Where one turn sends some rows of the set: a few examples, then the rows asked
J81: [ -9  10 -12  17  16   3  -1  23  -6   8  -1 -14   9   9   7  14  12 -19
   9]
J720: [ 21   8   5  12   2 -11  -7  11   9 -21  -4   4  -2  15 -24  -5  11   4
   1]
J325: [ 13  -8   6  -6  10   5  15 -16  13  10   1  11   6  -8 -23   3   9  -3
 -29]
J852: [  1 -16 -11  -8   1  12  21  -5  11   5  -7   0  -5  -9  14  -9  20   2
 -33]
J810: [ -3 -13  -7 -25  -3  11  -4  -7 -13  -3 -19   2 -22   7  -7  -5  13  -6
  12]
J228: [-33   4   8  10   9  15 -12  14 -20  -9   8   9  -7  -8  13 -18   7  -4
   1]
J348: [-17 -16 -18  -1  28   6   2  -4  -3  11  -4   3  11  16  -6  13   0 -11
   2]
J662: [-15  -2 -16  27  28   0  -6  10  -6   9   7  -6  14   8   2 -15  13  -8
  -6]
J567: [ -1 -18 -12 -15   8   6  30 -10   7  10  -1  -5  -6   0   5  -9  17  -1
 -26]
J478: [-28   0   8  11  -1  15 -14  16 -15  -7  11   6  -9  -7  21 -15   0 -10
   9]
J104: [ -3   6  28  19  -5  -5  24  -8   4   7   9   1  -5  -8 -19  -1   2   0
 -22]
J651: [ -9 -16  -1 -12   2  13  10  -1   0   1   6   4  12  -6 -34  -1  16 -31
  -6]
J502: [ -3  -7  -2 -28   0  10  -3  -4  -9  -3 -21   5 -18  13   2  -6  20  -3
   1]
J608: [-10   7   3 -33   4  22  -3 -18  -2 -13  -9   8  -4  -2   1  -7   4 -18
  -2]
J175: [  8   3  15 -19 -15  -2   4  -6  -5 -12 -15  -5 -21  -1 -14 -13   3 -26
   3]
J552: [ 22   2   6  12   8 -12  -7   9   4 -15 -13   3  -2  10 -27   0   1   7
   1]
J901: [-21  -5   9   7   8  11 -15  19 -25  -9   7   4 -11 -10   8 -23   9 -13
   6]
J767: [  7   0  21   9 -16   3  15  12   5 -21  17  -1  -6 -14  -6 -10  -1  -1
 -24]
J161: [-11   0 -10 -13  -2   2  -5 -28  -5  -6  -3  -1 -13 -19 -22  -6  -8 -18
  -1]
J353: [-15  -1 -16  22  28  -7  -6  10   1  12   5   4  22   3   5  -5  12  -5
  -6]
J889: [-15   8  -8  -4 -15   3  -2   2   2  10  21   3   2  -3  15   9 -14  -1
  12]
J427: [  4   7  20  11 -17   9   5  19  -5  25   2  -6   3  -3 -14  -1  -2  -7
 -22]
J516: [ -5  11  17  10   2  -8 -11  10   5  -1 -32  -9  -7 -13 -10   3 -11  -7
 -20]
J312: [ -4 -15  -9 -14  16  -4  27 -15  -3  13  12  -9  -3   7 -14   8  13 -21
  -8]
J851: [-36  16  13  11  -1  16   1  -3  -5  -3   7   6  10  -7  19   1  -6   7
  -2]
J447: [  4  -4  13   4 -10   9  12  16   7 -33  17   0  -7 -16   0  -7   4   7
 -12]
J910: [  2   1  18  10  -8   3  20  10   9 -24  18   6 -11 -12  -9 -11   1   9
 -19]
J652: [ -4 -19 -16 -17   4   8  26 -13   4   6   0  -1   6  -6   1  -8  20  -8
 -28]
J902: [-12  -8 -14  24  26  -2  -7  -3  -4   7  10   6  15   4   0 -19   5  -6
 -16]
J381: [-24   4  -4 -21  -6  14  -1  -2 -19  -6  11  -8   5 -15  20  -6   5 -17
   1]
J128: [  2 -10  -4 -19  -6   2   1   4 -14   6 -25   8 -22  13  -2  -8  23  -1
   8]
J373: [ -5  11   7  31   1  -8  -6  18   1  -4 -16   0  -6  13 -11   5  -6 -11
  14]
J977: [-23  -3  -4  -5  13  -4  -3  19  20  -2  -6   4  18   0   8  19   4 -15
   7]
J805: [ 19   0  -2  12   2 -16  -2   7   4 -19  -1   7   7  21 -23  -2   3  11
   4]
J543: [ -8  17  13  21  -8   9   3  10   6   0  16   1  18 -24   4   2   7   6
 -16]
J86: [ 19  22  15   6   0   8  -8  11   6 -12 -21  -2  -5  -3 -19  -4  10 -22
  -1]

J851 moves to J104
J325 moves to J348
And these:
J910 moves to J567
J478 moves to J767
J651 moves to J977
J805 moves to J128

